Where one turn sends some rows of the set: a few examples, then the rows asked
vepu: [-0.72  0.02  2.77  0.56  0.42  2.47  0.86  0.03  0.34 -1.42  0.15 -0.01
  1.24  1.73  0.34 -0.71  0.06 -0.33  1.32]
sibi: [-0.91 -0.36  3.21 -1.76  2.13  0.54 -2.64 -0.88 -1.32 -1.50  0.15 -0.71
  2.22  2.21 -0.18 -0.40 -0.68 -0.96  0.16]
Rir: [ 0.14 -1.19  2.91 -1.70  2.54  0.58 -1.69 -1.76 -0.29 -1.13  0.88 -1.36
  2.62  1.27  0.28 -1.67 -1.41 -0.23  0.53]
lono: [-1.32 -1.13  0.44  0.22  0.26  0.93 -1.87 -1.15  1.01 -1.82 -1.41 -2.01
 -1.81  0.41  0.95 -2.02  0.29 -1.15  1.57]
Noduk: [ 0.40 -0.34  2.04 -2.03  3.97  1.05 -1.40  0.45 -1.46 -0.64 -1.14 -1.65
  1.62  2.01 -1.12 -1.71 -1.14 -0.95  1.17]
reva: [-0.55 -1.07 -1.22 -0.36  0.76  1.09 -1.63 -1.04 -0.18 -2.19 -1.07 -2.50
 -0.98  0.95 -0.41 -2.47 -0.78 -0.87  2.68]
Vulak: [-1.82 -1.88  1.27  0.47  0.78  0.87 -1.33 -1.74  0.85 -1.56 -2.63 -2.17
 -1.31  0.84  0.84 -1.58  1.04 -1.03  0.79]
Vini: [-1.48 -1.32  0.20  0.70  0.46  1.07 -1.48 -1.28  0.66 -1.95 -1.93 -2.26
 -1.75  0.36  0.68 -1.91  0.40 -1.41  1.49]
Sib: [-1.86 -1.06  1.78  0.09  0.59  1.27 -2.08 -0.96  0.53 -1.53 -2.44 -2.10
 -1.66  1.35  0.53 -1.20  0.92 -1.60  0.84]
Binu: [ 0.09 -0.12  1.97 -1.49  3.59  0.70 -0.46 -0.10 -1.14 -1.30  0.09 -1.04
  1.61  1.71 -0.10 -3.35  0.05  0.66  0.49]
fafav: [-1.66 -0.78  0.93  0.24  0.07  1.17 -2.28 -0.91  0.66 -2.09 -1.64 -1.91
 -2.13  0.73  0.79 -1.80  0.69 -1.30  1.38]
Rog: [-0.27 -1.63  1.50 -0.52  2.93  0.15 -0.88 -2.53 -0.79 -1.52 -0.50 -1.37
  3.05  1.39  0.13 -1.58 -0.61  0.30  0.05]
med: [ 0.32 -0.74  1.74  0.73  1.20  2.13  1.14 -0.57 -0.12 -1.15 -2.03 -0.55
  1.44  1.97 -0.43 -0.36 -1.22 -0.96  2.34]
Tuv: [-0.96 -0.48  1.89  0.34  1.76  1.61 -2.34  0.50 -1.38 -0.14 -1.23 -1.39
  3.10  2.08 -2.26 -1.65 -0.19  0.28  0.76]
tudi: [-1.06 -1.79  1.55  0.11  0.74  0.92 -1.56 -1.59  1.11 -1.55 -1.64 -2.55
 -1.62  0.52  0.93 -2.03  0.44 -0.83  1.05]
mos: [-1.95 -1.00  1.55 -0.92  3.42  0.67 -0.27 -0.04 -0.72 -0.71  0.29 -0.53
  2.65  0.89 -0.15 -2.04  0.72 -0.18 -0.53]
nido: [-0.41 -1.02  2.15  0.46  0.76  2.38  1.24 -0.35  0.90 -0.76 -0.13 -0.28
  1.85  0.95  0.19 -0.09 -0.87 -1.02  1.77]
feg: [-0.48 -0.98  1.84  0.21  1.80  1.62 -1.75  0.07 -0.41 -0.06  0.42 -1.93
  3.28  0.75 -1.40 -2.50 -0.41  1.04  0.62]
Rapul: [-0.82 -1.29  1.08  0.89  1.98  1.46 -1.64 -0.23 -0.75  0.11 -1.00 -1.66
  3.49  1.12 -1.90 -1.62 -0.26  0.49  0.56]
Mub: [-0.13 -0.53  0.34 -0.34  3.35  0.78 -1.69  0.86 -0.47  0.13 -0.41  0.12
  0.64  2.10  0.44 -0.39 -2.02  0.56  1.36]
par: [-0.10 -0.14  0.20 -0.19  3.29  0.18 -1.23  0.85 -0.30 -0.35  0.24  0.23
  0.65  2.09  0.99 -1.05 -1.42  1.44  0.82]
Taf: [-1.44 -0.77  1.95 -0.68  2.72  0.18 -1.90 -1.80 -1.61 -1.63 -1.41 -0.68
  2.79  2.51 -0.25 -0.54 -0.17 -0.62 -0.39]
rabon: [-3.11 -0.20 -0.60 -0.04 -0.08  1.26 -2.04 -0.25 -0.03 -2.30 -0.16 -1.47
 -0.49  1.02  0.01 -1.78  0.82 -1.31  1.23]
futod: [-1.72 -1.12 -0.65 -0.74  0.05  1.49 -2.31 -0.35  0.39 -1.55 -0.14 -2.19
 -0.73  0.42 -0.35 -1.67 -0.60 -2.03  2.25]
Ginom: [-1.30 -0.85 -0.07  0.21  3.18  0.36 -1.14  0.66  0.18 -0.06  0.28  0.58
  1.30  1.57  1.03 -0.54 -0.90  1.03  0.72]
zud: [ 0.14  0.44  2.57  0.69  1.05  2.30  0.97 -0.05 -0.66 -1.79 -1.43 -0.03
  1.03  2.78  0.00 -0.97 -0.44 -0.01  1.69]
kef: [-1.80 -0.90  0.37  0.52  0.38  1.03 -2.00 -1.17  0.47 -2.08 -2.14 -2.01
 -1.86  1.16  0.58 -1.60  0.51 -1.34  1.31]
nuguk: [-1.60 -1.30  1.30 -1.68  3.62  1.00 -1.16  0.38 -0.76  0.00 -0.60 -1.00
  2.65  1.29 -1.00 -0.41 -0.15 -1.93  0.42]
Zag: [-0.58 -0.42  2.36 -0.15  1.44  1.76 -2.46  0.71 -1.02 -0.42 -0.04 -1.65
  2.79  1.54 -1.71 -2.24 -0.44  0.76  0.99]
melan: [-1.83 -0.33 -1.45  0.46  0.39  0.99 -1.53 -1.04 -0.64 -2.87 -1.31 -1.81
 -0.58  1.38 -0.13 -2.75  0.64 -0.22  1.51]
tusa: [-0.95 -0.85 -0.12 -0.20  3.15  0.75 -1.42  0.88  0.05  0.20 -0.33  0.26
  1.13  1.76  0.64  0.18 -1.65  0.15  0.96]
sas: [-1.29 -1.26  2.02 -0.07  0.43  1.06 -2.06 -0.78  0.80 -1.61 -1.66 -2.55
 -2.04  1.07  0.91 -1.87  0.36 -1.25  1.21]

tusa turns into Ginom
Binu turns into Noduk
Taf turns into Rog
Now find these:
Sib turns into Vulak
rabon turns into melan
Zag turns into Tuv
vepu turns into zud

Where one turn sends some rows of the set: a few examples, then the rows asked
zote: [-0.61  1.90  0.73  0.53  2.45 -0.52 -1.57 -0.55 -2.08  0.21 -0.46 -0.31
  0.43 -0.76 -0.62 -0.78]
Nono: [-0.06 -0.15 -0.12 -1.03  1.08 -0.66 -1.42  0.52 -0.59  1.79 -0.32  0.57
  0.19 -0.11  2.45 -1.25]
Fid: [ 0.58  0.60  1.28  1.64  2.46 -1.32 -0.60 -0.88 -1.85 -0.05 -0.88 -0.84
 -0.18 -1.33 -0.90 -0.78]
Gora: [ 1.13 -1.75  0.38 -0.16  0.23  0.11 -2.21 -1.24 -2.81  0.08 -0.49 -0.56
 -2.17 -0.75 -0.03  1.31]
leb: [ 0.63 -1.22  1.11  1.05  0.26 -1.61 -2.23 -0.62 -0.08  0.19  0.80  1.03
  1.43 -0.93  0.39  0.23]
kesik: [ 0.31 -2.08 -0.29 -1.38  1.96  0.51 -1.99 -1.26 -2.16 -0.22 -0.20  0.40
 -2.43  0.22 -0.44  0.67]
gubi: [ 0.09 -1.99 -0.29 -0.20  0.37  0.16 -1.71 -2.41 -1.18 -0.76  0.48  0.18
 -1.98 -1.19 -0.13  1.77]
Pusel: [ 1.29 -1.44  0.17 -0.05  0.95  0.60 -2.82 -0.99 -1.38 -1.46  0.14 -0.21
 -2.07  0.67  0.76  0.89]
lopos: [ 1.02  0.32 -0.53 -0.97  1.18 -0.62  0.24 -2.27 -0.16 -0.60 -1.13  0.28
 -2.82 -0.91  0.93  0.22]
soz: [ 0.60 -1.20 -0.02 -0.37  0.36 -0.20 -0.84 -1.84  0.54 -0.58 -1.37 -1.83
  0.17  0.87  0.57 -1.96]
Momu: [ 1.62 -0.98 -0.49 -0.62  0.94 -0.64 -0.48 -0.86  1.32 -0.67 -1.14 -0.85
 -2.05 -2.30  0.25 -0.56]
zelut: [ 0.33 -1.01  0.80  0.47  0.60 -1.31 -3.34 -0.96  0.33  0.51  0.56  1.24
  1.10 -1.02 -0.19 -0.18]
marar: [ 1.40 -1.72 -1.73  0.43  0.30 -0.55 -0.14  0.08 -1.11  0.89 -0.92  0.97
  1.15 -0.26 -0.53  0.45]
bul: [ 0.35 -2.25 -1.53  0.28  0.44 -0.02 -0.09  0.18 -1.11  0.94 -1.71  0.69
  1.07 -0.76 -0.88  0.18]
mafo: [ 0.00  1.79  0.75  0.83  2.14 -1.33 -1.42 -0.40 -1.72  0.51 -0.50 -0.26
 -0.62 -0.26 -1.15 -1.19]
nidug: [-0.73 -0.89 -1.35 -0.40  1.78  1.48 -1.63 -1.30 -0.61 -0.93  0.15 -0.75
  1.83 -1.26 -0.58  0.04]
Nupeg: [-0.28 -1.00 -0.87 -0.17  2.70  1.10 -2.13 -1.78  0.01 -0.78 -0.18 -0.33
  1.87 -0.71 -0.54  0.14]
saz: [ 0.79 -1.13 -1.43  0.67  1.24 -0.58 -0.06  0.53 -1.48  1.49 -0.88  0.38
  1.25 -0.73 -1.30  0.36]
monu: [ 0.25  0.30 -0.88 -0.96  1.78 -0.09 -0.87  0.60 -1.42  1.26 -0.64  0.58
 -0.35 -0.54  2.67 -1.17]
bani: [ 0.25  0.08 -0.51 -0.41  1.17 -1.01 -1.50 -2.55 -0.55  0.09 -1.50 -2.12
  0.12  1.04  0.41 -1.74]
Lil: [-0.11  1.49  1.18  0.85  2.11 -1.42 -0.55 -0.10 -2.28  0.25 -0.05 -0.11
 -0.26 -0.20 -0.20 -0.73]
kore: [ 0.88  0.02  0.91 -1.41  0.82  0.11  0.13 -0.61  0.75 -1.21 -0.48  0.73
 -1.70 -2.07  0.10 -0.11]
tusun: [-1.07 -0.95 -1.47 -0.63  2.35  0.97 -1.96 -0.93 -0.44 -0.70  0.02 -0.12
  1.94 -0.99  0.67 -0.42]
godut: [-0.14  0.14 -0.75 -1.11  0.01 -0.77 -1.25 -2.18 -0.77 -0.06 -1.01 -2.00
  0.29  0.76  0.60 -1.91]
zavos: [ 1.48 -0.23 -0.15 -0.78  1.72 -1.34 -0.06 -2.09 -0.37 -1.76 -0.99  0.04
 -1.37 -2.51 -0.08 -0.12]
teb: [ 1.22 -1.65 -0.95  0.23  1.06  0.98 -1.80 -1.73 -0.73 -0.53 -0.09  0.50
 -2.03 -0.83  0.55  2.20]
Mivun: [ 0.13 -0.14 -1.46 -0.12  0.32 -1.13 -0.71 -1.47 -1.07 -0.11 -1.44 -1.88
  0.74  1.02  0.08 -1.77]
fug: [-0.76 -1.71 -0.63 -0.51  3.10  1.34 -1.45 -1.88 -1.69 -0.65 -0.65 -0.72
  1.08 -1.07 -0.12 -0.23]
Suziv: [ 0.16 -1.74 -0.47  0.26  0.71  0.35 -1.90 -1.35 -0.64 -0.60 -0.33  1.21
 -2.51 -0.57 -0.89  1.55]
gemo: [ 0.52 -0.65  0.79  0.55 -0.32 -1.39 -2.82 -1.26  0.26  0.26  0.01  0.51
  1.77 -0.25 -0.16 -0.44]
zeg: [ 0.35 -1.35  2.08  0.41  0.95 -0.82 -2.70 -1.16  0.08 -0.23  0.51  1.24
  0.60  0.23  0.61 -0.46]
fir: [-0.10 -0.88  0.47 -1.27  2.18  0.12 -0.08  0.25 -1.03  0.72 -0.91  1.41
 -0.28 -1.13  2.32 -1.20]
poki: [ 0.31  0.17 -0.09 -0.21  1.09 -0.86 -0.86 -1.57  0.03 -0.30 -1.14  0.09
 -3.33 -2.07  0.74 -0.19]
ninod: [ 0.05  0.60  0.08 -0.47  0.79 -0.19  0.12 -1.55  0.11 -1.19 -0.05 -0.74
 -3.02 -1.33  0.50  0.15]
gebe: [ 1.55 -2.33 -0.58  1.25  0.30 -0.15 -0.07  0.39 -1.50  1.03 -1.57 -0.13
  0.23 -0.08 -0.27  0.13]
velok: [-0.61 -0.34 -0.51 -0.94  1.25  0.27 -0.87  0.73 -1.02  1.23 -1.34  0.16
 -0.53 -0.38  2.39 -1.50]

godut turns into zelut
ninod turns into Suziv
Now find these:
gemo turns into Nono
Pusel turns into kore
gebe turns into soz
velok turns into Nupeg

